Rotation paths and how fast each direction turns (degrees a step):
Each turn is a multiple of 5 degrees from 10 to 175, or 0.
Each row of a path follows its step; steps can be skipped.
Path 1:
step 0: 2.92 0.28 0.91 -0.05 1.10 3.63 -2.25 -0.55 -0.58 -0.41 -1.36 -2.84 0.10
 -0.99 1.47 -1.61 -0.66 -2.30 3.37 -1.80 0.49 -1.97 -1.37 0.13 -0.25
 2.31 -0.18 -0.20 -1.34 -1.70 -0.03 0.71 -1.52 4.05 -1.42
step 1: -1.06 2.42 -0.21 1.56 -0.04 -1.89 -0.80 0.10 -0.34 -2.91 0.41 2.59 0.85
 1.41 -1.39 1.30 2.50 0.56 0.03 -1.79 -2.34 2.53 -0.48 -1.53 2.48 -0.06
 0.37 -2.04 0.13 2.77 -2.22 -2.05 1.34 3.62 0.65
step 2: 2.63 0.77 0.41 -2.53 -1.38 2.16 1.44 -0.94 -0.80 -1.17 2.15 -0.58 2.04
 -1.05 2.64 0.25 -1.57 0.76 1.40 2.14 1.21 -0.45 0.15 -1.44 2.07 0.43
 -2.05 -0.41 0.23 -1.16 0.86 -3.15 -4.75 -0.49 0.96
step 3: -1.88 1.01 -0.07 1.32 0.55 2.91 -3.73 -1.61 0.63 -1.78 1.49 0.15 -0.58
 -2.80 0.04 1.84 1.76 -1.50 0.16 -0.22 0.26 -0.42 0.72 0.78 -2.12 0.47
 4.43 -1.04 2.66 0.06 -1.60 -0.78 0.62 2.80 -1.37
step 4: 0.81 0.73 0.38 0.68 -0.65 -1.40 2.94 1.25 -1.27 -3.00 -0.29 -0.67 -0.72
 0.61 4.51 -0.83 -0.01 1.05 1.47 -0.40 0.32 1.59 -0.30 -1.37 0.45 3.18
 -2.94 -0.32 2.70 0.97 -2.44 1.09 0.38 1.46 2.79
step 5: 1.03 -0.46 -0.81 -2.69 -1.19 1.38 0.52 -1.73 -0.24 -2.59 -0.01 0.25 0.51
 0.79 -2.52 0.08 -2.13 -3.05 0.97 1.52 2.43 1.25 -0.48 -0.62 -2.12 0.57
 1.80 -0.25 -0.91 1.31 0.01 -5.36 0.16 1.47 -1.98
step 6: 1.80 3.38 -2.04 1.73 -1.22 1.80 -2.10 1.60 1.17 1.02 -0.62 1.21 1.67
 1.03 3.61 -0.98 -2.62 -0.36 0.33 -0.70 -2.90 -1.35 0.14 0.55 1.30 1.16
 2.52 -0.88 2.91 -0.69 -2.04 0.82 -0.53 2.15 0.90
step 7: -0.67 -1.10 0.88 -1.38 -1.03 -0.38 1.30 1.75 0.05 -3.42 0.10 0.48 -1.32
 -3.50 0.18 1.15 -0.99 1.72 -3.25 -0.16 0.73 1.94 0.77 -4.46 0.54 0.41
 0.98 -0.29 0.23 4.18 -1.30 -1.65 -1.01 0.15 -0.10
step 8: -0.09 -1.28 -1.11 0.67 -3.06 0.79 -0.95 -1.68 1.42 0.86 1.47 -2.83 -1.68
 0.51 -0.59 -0.38 -3.40 -2.47 3.85 0.93 2.38 -1.76 1.14 -0.75 0.99 1.34
 0.68 0.78 1.91 -2.65 -1.96 -0.74 -1.74 1.13 1.30
Speeds:
-0.08 -1.15 -0.14 -0.73 -0.10 0.05 0.33 -0.39 0.59 0.25 0.49 1.13 0.84
 -1.12 -1.12 0.10 0.72 -0.38 -0.33 -0.28 -0.38 0.84 0.35 0.36 -0.49 0.36
 0.53 0.29 -0.27 0.74 -0.28 0.02 0.43 0.70 0.39 => 175
-0.96 0.82 0.41 -0.26 0.07 1.15 0.95 0.68 -0.55 -0.13 0.02 0.25 0.31
 0.78 -0.34 -0.18 -0.28 -0.95 -0.06 -0.67 -1.14 -0.88 0.34 -0.49 -0.01
 0.26 0.00 0.98 -0.84 0.39 -0.04 -0.14 -0.03 0.04 0.09 => 70
-0.20 0.15 -0.96 0.51 0.38 0.21 -0.44 0.27 0.60 0.01 0.45 1.05 -0.99
 0.77 -0.84 1.28 0.28 -0.62 0.37 0.40 0.24 -0.25 -0.33 0.05 1.03 0.02
 -0.05 0.51 0.68 -0.28 -0.53 -0.27 0.83 -0.29 0.51 => 160
0.33 0.52 -1.19 -0.19 0.05 0.00 -0.68 0.25 -1.02 0.14 0.57 0.73 0.75
 -0.37 0.01 -0.02 -0.31 0.11 -0.61 1.27 -1.43 0.40 -0.55 -0.31 -0.44
 -0.61 0.15 -0.02 -0.07 -0.53 -0.08 -0.27 -0.65 -0.68 -0.09 => 90
-0.20 0.01 -0.11 -1.00 -0.07 0.90 -0.63 -1.16 1.34 0.01 -0.67 -0.47
 -0.44 0.56 0.31 0.16 -0.02 -0.54 -0.08 0.32 -0.57 0.27 0.22 1.18 -0.16
 0.13 0.00 0.04 -0.54 -0.34 -0.80 -0.10 -1.02 -0.60 -0.30 => 125
Path 2:
step 0: -1.78 0.09 -0.68 3.81 2.41 3.32 -1.39 -2.06 0.71 1.84 0.48 1.65 0.06
 -1.01 -0.19 1.14 0.00 1.66 0.90 0.37 -0.02 2.70 -4.63 0.41 -0.50 1.88
 -2.29 0.81 -1.77 -0.57 2.81 1.60 0.31 -2.66 -0.84
step 1: 0.65 -1.52 3.67 -1.13 2.31 -1.63 1.58 0.33 -2.50 -0.85 0.05 -0.32 1.93
 1.78 1.56 4.44 -0.59 -0.65 1.53 -0.99 1.76 0.34 -0.78 -0.55 0.74 -1.99
 1.78 1.09 -2.18 2.13 -2.77 1.37 0.20 -3.99 -0.36
step 2: 1.00 0.14 -2.68 -0.59 -1.45 -0.95 1.30 -0.91 0.28 2.85 -3.19 0.53 3.25
 -0.49 2.84 2.56 0.46 -2.87 -0.22 1.22 -1.54 -2.93 3.54 1.06 0.13 0.44
 -1.80 1.09 1.87 -2.17 -0.11 -2.13 -1.48 -1.49 1.13
step 3: 1.33 3.33 0.81 -2.41 -1.28 1.75 -1.59 1.33 2.35 -1.97 2.98 -1.33 0.44
 -0.66 0.85 -1.28 -2.39 -1.96 -0.84 3.38 2.13 -0.81 -0.98 2.50 1.66 1.19
 -1.73 0.95 1.59 1.72 0.95 -0.93 -2.10 1.84 -2.91
step 4: 3.24 -1.19 0.95 2.57 -0.07 1.64 -2.08 2.37 -1.66 0.40 1.11 -2.73 0.26
 -0.31 -1.77 0.62 -1.04 0.19 -0.57 -0.75 -1.08 -0.48 -0.44 1.25 -1.47
 1.30 3.83 -2.56 -0.12 -0.13 3.92 3.27 -1.02 1.65 2.92
step 5: -2.03 1.15 -2.62 0.73 -0.09 -4.32 -0.44 0.52 -1.34 0.78 -0.05 -1.04 3.42
 1.72 -3.20 0.18 2.92 -0.46 -0.98 -0.05 -0.03 -1.26 -3.08 -3.33 0.26
 -0.43 0.15 -2.79 -2.83 0.60 -1.86 0.03 0.82 1.73 -1.08
step 6: -2.43 1.21 0.93 5.29 -0.76 1.45 0.01 -2.20 0.98 0.88 -0.64 0.51 -0.10
 -0.48 1.67 0.78 0.73 0.63 1.01 2.72 -0.33 -0.96 -3.24 -0.23 -1.90 -1.84
 -0.80 4.78 0.35 -1.78 -0.29 -1.13 3.31 0.10 0.09
step 7: 3.19 0.93 5.10 0.51 1.20 -1.03 -0.44 0.07 -0.57 -0.78 0.38 1.64 0.33
 -0.29 2.57 0.96 -2.14 1.14 -0.60 -3.94 2.36 -1.55 1.29 -0.78 3.89 1.70
 -0.93 2.50 -0.50 0.43 -2.08 1.06 1.59 -0.69 -0.33
step 8: 0.80 -1.39 -4.13 2.45 1.84 -0.02 -0.38 0.40 -1.63 0.42 -0.84 0.57 2.50
 1.01 0.65 0.23 -1.33 -2.34 -1.28 -2.60 -1.08 2.29 1.67 1.67 0.22 3.56
 -1.64 0.39 2.06 -0.90 0.30 -2.36 -4.00 -2.35 0.64
Speeds:
-0.20 -0.06 -0.64 -0.71 1.18 0.02 -0.40 0.07 -0.04 -0.22 -0.02 0.29
 -0.16 -0.37 0.23 0.71 1.36 -0.42 -0.25 0.40 0.34 -0.28 -0.30 -0.96
 -1.22 0.54 1.22 0.41 -0.37 0.31 0.25 0.11 0.85 -0.50 -0.22 => 80
0.50 -0.53 -0.09 -0.01 -0.10 -0.58 -0.68 0.46 -0.21 0.16 -0.52 1.30 0.15
 0.72 0.03 0.45 0.07 0.72 0.97 -0.06 0.58 0.45 -0.11 0.16 -0.40 -0.08
 -1.30 1.49 -0.47 -0.09 -0.55 0.40 0.34 -0.40 0.28 => 60
-0.14 0.37 0.59 0.25 -0.02 -0.48 -0.54 -0.17 0.61 0.32 -0.55 -0.21 0.44
 -0.08 0.18 -0.27 0.48 -0.71 -0.60 -0.47 0.73 0.44 0.95 0.72 0.79 -1.15
 0.38 0.60 -0.17 0.04 0.61 -0.87 0.93 -1.16 -0.08 => 70
-0.08 -0.86 -0.12 0.35 1.08 -0.98 -0.14 0.10 -1.34 0.13 0.20 -0.68 -1.05
 0.40 -0.63 0.68 -0.14 -0.26 -0.09 -0.02 -0.48 -0.08 0.77 0.60 1.13 0.45
 0.39 0.32 -0.68 0.59 0.00 0.20 -0.24 0.07 0.38 => 110
0.64 -0.96 0.62 0.22 -0.43 0.62 0.80 0.07 -0.13 -1.20 0.39 -1.18 -0.25
 0.25 -0.28 0.47 1.14 0.28 0.77 -0.17 0.66 0.02 -0.28 -0.03 0.26 -0.47
 0.28 0.89 0.80 -0.55 0.49 0.15 -0.11 0.03 -0.48 => 130
0.26 0.27 0.69 0.62 0.22 0.26 0.44 0.15 0.67 0.14 0.10 -0.33 -0.20 0.51
 0.10 0.23 0.03 -0.49 0.22 0.37 -0.10 0.50 1.48 0.08 -0.58 1.22 -0.85
 -0.30 -0.18 0.07 0.11 0.38 1.28 0.76 -1.14 => 95
0.03 -0.06 -0.91 0.66 0.13 1.37 0.06 0.39 -0.48 0.41 0.17 0.44 0.43
 -0.37 0.20 0.40 -0.02 0.78 0.16 -0.02 -0.80 0.07 0.74 1.05 -0.29 -0.29
 0.85 0.32 -0.74 -1.47 0.21 -0.56 0.13 0.29 -0.12 => 175
-0.10 -0.38 -0.37 -0.77 -1.15 -0.14 -0.71 1.38 -0.28 0.16 0.79 -0.48
 0.14 0.31 -0.44 -1.30 0.21 -0.69 0.02 0.75 -0.15 0.37 -0.07 -0.14 0.11
 0.17 0.08 0.04 -0.45 -0.56 0.84 0.51 0.71 0.29 0.75 => 60
Path 3:
step 0: -1.52 -2.40 1.71 2.56 -0.13 -0.29 -1.26 -0.61 1.59 0.48 1.28 1.65 1.63
 -2.22 -1.73 -1.08 -2.34 -2.32 -3.15 -1.03 2.70 0.47 0.94 -2.36 3.06
 -1.73 -0.46 1.22 -1.60 -0.89 1.04 2.44 -1.32 0.18 0.05
step 1: 0.55 -0.16 0.53 -0.66 -2.02 -0.65 -0.26 -1.56 2.76 -0.66 -0.16 3.84 2.65
 2.25 -1.39 -0.86 2.09 -1.31 -0.97 -3.22 0.28 -1.30 1.34 -1.55 -0.63
 0.97 -1.19 1.20 -0.21 3.56 1.60 -0.86 2.19 2.05 -1.35
step 2: 1.72 -0.29 -0.29 2.38 0.63 -0.88 1.47 0.59 3.40 -0.50 2.50 1.01 -1.51
 1.45 -2.04 2.86 -2.40 -1.07 0.62 1.37 -1.21 -0.19 2.94 0.10 2.76 1.21
 0.72 3.36 -1.23 1.29 -1.41 -2.07 -0.21 1.65 -0.37
step 3: 0.19 -0.15 0.89 2.52 0.26 -3.65 0.28 -0.90 -2.05 0.52 1.62 1.07 3.65
 -4.21 -0.46 0.19 1.18 -3.43 -2.12 -0.53 -0.26 2.62 1.63 0.48 1.90 1.44
 0.27 1.88 -0.52 1.11 0.52 -0.62 -0.26 -0.84 -0.88
step 4: 0.40 0.61 2.90 0.67 -0.71 2.61 0.31 -0.88 3.50 2.19 -2.27 3.66 0.17
 -0.16 -2.21 -0.30 -0.27 -0.81 -3.24 -2.00 -0.58 1.85 -0.17 0.11 -0.71
 1.98 0.28 3.37 0.57 -0.58 2.25 -0.32 0.15 -0.71 -0.62
step 5: -0.24 -1.17 -0.80 1.12 0.23 0.49 0.60 0.26 3.09 -1.58 0.72 2.12 -0.10
 -1.85 -0.33 0.16 -1.17 -0.81 -2.61 2.44 2.48 -1.20 2.44 -2.55 2.35
 -2.08 -2.08 2.18 0.26 0.09 0.76 -1.12 1.41 3.21 -2.80
step 6: 1.77 1.00 1.93 1.16 -1.16 -3.77 -1.52 -1.46 2.74 -1.75 0.71 -0.36 2.13
 -0.28 -2.16 0.57 1.09 -3.17 -1.86 -1.39 0.71 -3.16 1.60 -0.07 1.83 2.15
 -0.20 0.64 0.63 3.03 -0.16 0.90 -0.22 -0.36 0.91
step 7: 1.91 -1.14 0.75 0.14 1.52 0.55 0.05 -2.50 2.65 1.87 3.07 3.10 0.41 -0.59
 -1.65 0.21 -2.10 -0.89 1.61 -1.72 0.63 2.68 0.77 0.87 1.06 3.50 2.28
 1.84 -0.57 1.25 -0.37 -1.07 0.65 0.60 -2.86
step 8: 0.19 0.70 -1.88 2.11 -0.60 -0.12 3.48 -0.78 -1.41 -0.81 -0.31 2.04 -0.97
 -2.43 -0.44 2.62 0.94 -2.60 -4.48 -1.23 1.22 1.61 1.47 1.06 1.46 -0.06
 0.38 2.79 0.18 0.49 1.07 -2.22 1.18 2.09 -0.05
Speeds:
0.14 -0.22 -1.03 0.14 0.40 -0.31 1.43 -0.15 0.79 -0.21 -0.60 0.20 -1.41
 0.48 0.46 -0.87 -0.03 0.04 -0.07 0.43 -0.44 0.46 0.04 -0.86 0.45 0.71
 0.10 -0.14 -0.31 -0.27 -0.13 0.11 1.14 -0.44 -0.23 => 125
1.20 -0.33 0.26 -0.17 0.20 -0.81 0.00 0.48 -0.25 0.05 -0.06 0.36 0.84
 0.53 -0.49 -1.24 -0.35 -0.56 -0.66 0.51 0.21 0.53 -0.88 0.47 0.15 0.79
 -0.12 -0.97 -0.46 -0.50 -0.06 0.82 -0.80 0.38 0.18 => 115
0.25 1.10 0.34 -0.12 -0.14 -0.17 -0.15 -0.95 0.01 -0.31 0.18 -0.39 -0.87
 -0.60 -0.28 0.14 0.62 -0.16 -0.10 0.59 0.98 -0.17 -0.43 0.51 -0.27 0.55
 1.23 -0.04 0.76 -0.84 -0.10 0.49 0.58 1.08 -0.72 => 10
-0.19 -0.96 0.10 0.59 0.43 0.33 -0.61 -0.16 0.05 1.07 1.31 0.35 -0.02
 -0.35 0.89 -0.42 -0.48 0.03 0.74 0.62 -0.13 0.77 0.11 -0.72 0.53 -0.48
 -0.18 -0.27 0.93 -0.29 -0.51 0.49 0.06 0.89 -0.54 => 155
0.67 -0.53 -0.03 0.73 -0.08 -0.08 -0.73 -0.38 0.11 -0.14 -0.33 0.75 0.12
 -0.30 -0.46 -0.44 -0.56 -0.01 -1.40 -0.11 -0.05 0.06 1.61 0.21 -0.59
 -0.05 0.73 0.68 -0.13 0.70 -1.08 0.14 0.52 0.04 -0.35 => 0
0.38 0.13 0.01 -0.37 0.28 -0.82 -0.58 1.31 -0.11 -0.97 -0.59 -0.08 -0.12
 0.30 -0.85 0.19 -0.22 -0.38 0.81 0.91 -0.84 -0.42 0.02 -0.62 -0.03
 -0.15 -0.31 0.47 1.25 0.66 -0.12 -0.06 0.53 0.82 0.06 => 95
